Look-ups in named tables: a row name and a column name give one cell, copied from the table.

tufesa
          bedi    pez
batasov  -54.1  -37.9
sutun    -16.7   30.5
zuv       22.4  -24.6
tud      -15.2   -9.4
lifido   -18.2   37.5
zakurov    3.4  -19.2
tutelog   75.0  -15.6
raz      -27.1  -16.4
guruloz  -55.3  -20.8
godori   -62.0    2.3

zuv, bedi: 22.4
tud, bedi: -15.2
tud, pez: -9.4
godori, bedi: -62.0
zuv, pez: -24.6
godori, pez: 2.3
guruloz, bedi: -55.3
Row with the largest bedi: tutelog

pid
|  | mipesug | rebi | gul | kebo | nof | bap | zun | tid | rakudu | noz |
|---|---|---|---|---|---|---|---|---|---|---|
| gokuvi | 48 | 80 | 64 | 61 | 41 | 75 | 55 | 48 | 59 | 25 |
| nev | 58 | 64 | 69 | 60 | 56 | 54 | 57 | 41 | 53 | 50 |
| tibaf | 56 | 66 | 80 | 65 | 63 | 43 | 62 | 26 | 52 | 54 |
| vabosi | 55 | 78 | 62 | 64 | 44 | 69 | 55 | 43 | 51 | 30 |
| pavag | 58 | 33 | 54 | 45 | 66 | 47 | 54 | 73 | 65 | 83 |
| godamo | 55 | 65 | 43 | 55 | 38 | 75 | 47 | 74 | 57 | 39 |
| fen | 61 | 46 | 38 | 51 | 54 | 60 | 50 | 80 | 56 | 68 |
| rad | 58 | 48 | 35 | 53 | 56 | 63 | 57 | 78 | 56 | 62 |
| mozito | 61 | 28 | 60 | 45 | 74 | 38 | 55 | 67 | 61 | 91 |
| neb | 54 | 45 | 66 | 51 | 66 | 48 | 61 | 53 | 62 | 70 |

What is the zun of fen in pid?
50
What is the nof of rad in pid?
56
What is the kebo of pavag in pid?
45
What is the mipesug of gokuvi in pid?
48
What is the nof of vabosi in pid?
44
What is the gul of rad in pid?
35
What is the gul of neb in pid?
66
What is the zun of godamo in pid?
47
What is the noz of gokuvi in pid?
25
What is the zun of mozito in pid?
55
What is the bap of pavag in pid?
47
What is the kebo of godamo in pid?
55
What is the nof of neb in pid?
66
What is the tid of rad in pid?
78
What is the kebo of mozito in pid?
45
What is the tid of mozito in pid?
67
What is the noz of pavag in pid?
83

kem
|  | dud | fetubed | rofiz | lavar |
|---|---|---|---|---|
| merumi | -12 | -31 | -2 | -36 |
| sar | -74 | 59 | 14 | 34 |
| rup | -27 | 27 | 10 | 21 |
| tata | -34 | -8 | -12 | -14 |
| lodonev | -56 | 34 | 6 | -1 |
| pizokor | -43 | 48 | -46 | -64 |
| fiv | 0 | -1 | 3 | -42 |
| sapure | -24 | -10 | -18 | -28 |
| tak | -20 | -5 | -19 | -17 |
| zofuf | -24 | -14 | -51 | -53 |
| kizude | 10 | -10 | 7 | 6 |

What is the lavar of merumi in kem?
-36
What is the lavar of tata in kem?
-14
What is the dud of pizokor in kem?
-43
What is the dud of rup in kem?
-27
What is the fetubed of sapure in kem?
-10
What is the fetubed of merumi in kem?
-31
What is the dud of lodonev in kem?
-56
What is the fetubed of pizokor in kem?
48
What is the dud of kizude in kem?
10
What is the dud of sapure in kem?
-24
What is the lavar of zofuf in kem?
-53
What is the fetubed of lodonev in kem?
34
What is the rofiz of sar in kem?
14
What is the rofiz of tak in kem?
-19
What is the lavar of sar in kem?
34
What is the rofiz of zofuf in kem?
-51

Table dakise
|  | lib | diz | ran | zerovu |
|---|---|---|---|---|
| kilofa | 29.81 | 30.42 | 94.41 | 42.00 |
| beruraf | 31.17 | 41.67 | 51.54 | 34.19 |
| fosari | 48.47 | 35.73 | 6.42 | 10.90 |
| bezaz | 47.37 | 38.00 | 32.18 | 44.96 |
| sutino | 40.58 | 83.02 | 52.57 | 21.69 |
| bom | 37.40 | 28.50 | 31.18 | 9.75 |
| lipimo | 33.80 | 20.01 | 4.54 | 18.48 |

ran of fosari: 6.42
ran of bom: 31.18
diz of beruraf: 41.67
lib of sutino: 40.58
diz of fosari: 35.73
zerovu of kilofa: 42.00
zerovu of bom: 9.75
zerovu of sutino: 21.69
lib of bezaz: 47.37
lib of beruraf: 31.17
diz of bom: 28.50
ran of lipimo: 4.54
ran of sutino: 52.57
diz of bezaz: 38.00
diz of lipimo: 20.01
ran of kilofa: 94.41
zerovu of fosari: 10.90
lib of fosari: 48.47
zerovu of lipimo: 18.48
ran of beruraf: 51.54

Table vaviv
	basevu	timumu	nako	kop	bapeza	gevine	vozuv	riled	tusizig
losasa	-71	-39	-44	-73	-33	-25	-7	-72	-49
neb	-34	-52	-62	-39	-53	34	28	-18	-69
migelo	-22	13	-61	-61	-9	-27	-31	-61	11
zun	-31	-26	-66	-79	51	-19	1	-65	-36
nepome	23	-64	-53	-32	-59	76	-35	-70	-10
todagus	-67	4	-1	46	-70	-30	-54	-68	-34
nusaz	-30	-59	18	43	-65	-30	-50	2	53
vobu	-50	-75	-46	-74	-54	4	-50	-85	-56
kog	13	-74	-60	-74	-11	-5	-15	-39	-45
rol	-25	11	-67	-27	-51	-22	-25	3	-78
pim	-53	-39	-61	-58	-36	18	71	-38	-59
mep	-54	-1	-53	16	-64	25	0	-47	-55
tavur	-62	5	-53	-66	-46	-28	-52	-87	-41

timumu of nusaz = -59
timumu of tavur = 5
vozuv of tavur = -52
tusizig of nepome = -10
nako of migelo = -61
tusizig of rol = -78
nako of mep = -53
vozuv of neb = 28
nako of pim = -61
vozuv of kog = -15
gevine of neb = 34
basevu of pim = -53
vozuv of zun = 1
nako of tavur = -53
bapeza of nepome = -59
riled of rol = 3

ginuze.tsv
	tatul	tos	figad	vor	rilofa	bazozo	gukuli	gesavom	gar
fenefi	0.0	0.1	0.4	-0.1	-0.4	0.1	-0.2	-0.4	0.1
nebo	0.1	0.2	0.0	-0.4	-0.3	-0.2	0.1	-0.5	-0.3
begavo	-0.2	0.3	-0.4	0.4	-0.1	-0.4	-0.3	0.1	0.2
gobe	0.0	-0.1	0.1	-0.3	0.0	0.2	0.3	-0.1	-0.2
podaf	-0.1	0.0	0.5	-0.1	-0.5	0.3	-0.1	-0.4	0.2
mene	-0.2	0.2	-0.4	0.4	0.0	-0.5	-0.2	0.3	0.3
tiforu	-0.2	-0.1	-0.3	0.7	0.4	0.0	-0.1	0.7	0.4
dap	-0.2	0.0	-0.1	-0.1	0.0	-0.1	0.1	0.0	0.0
doru	0.0	-0.1	-0.1	0.0	0.1	0.4	0.2	0.2	0.0

What is the tatul of mene in ginuze? -0.2
What is the gukuli of gobe in ginuze? 0.3
What is the gar of podaf in ginuze? 0.2
What is the gar of gobe in ginuze? -0.2
What is the rilofa of gobe in ginuze? 0.0
What is the gar of fenefi in ginuze? 0.1
What is the vor of fenefi in ginuze? -0.1

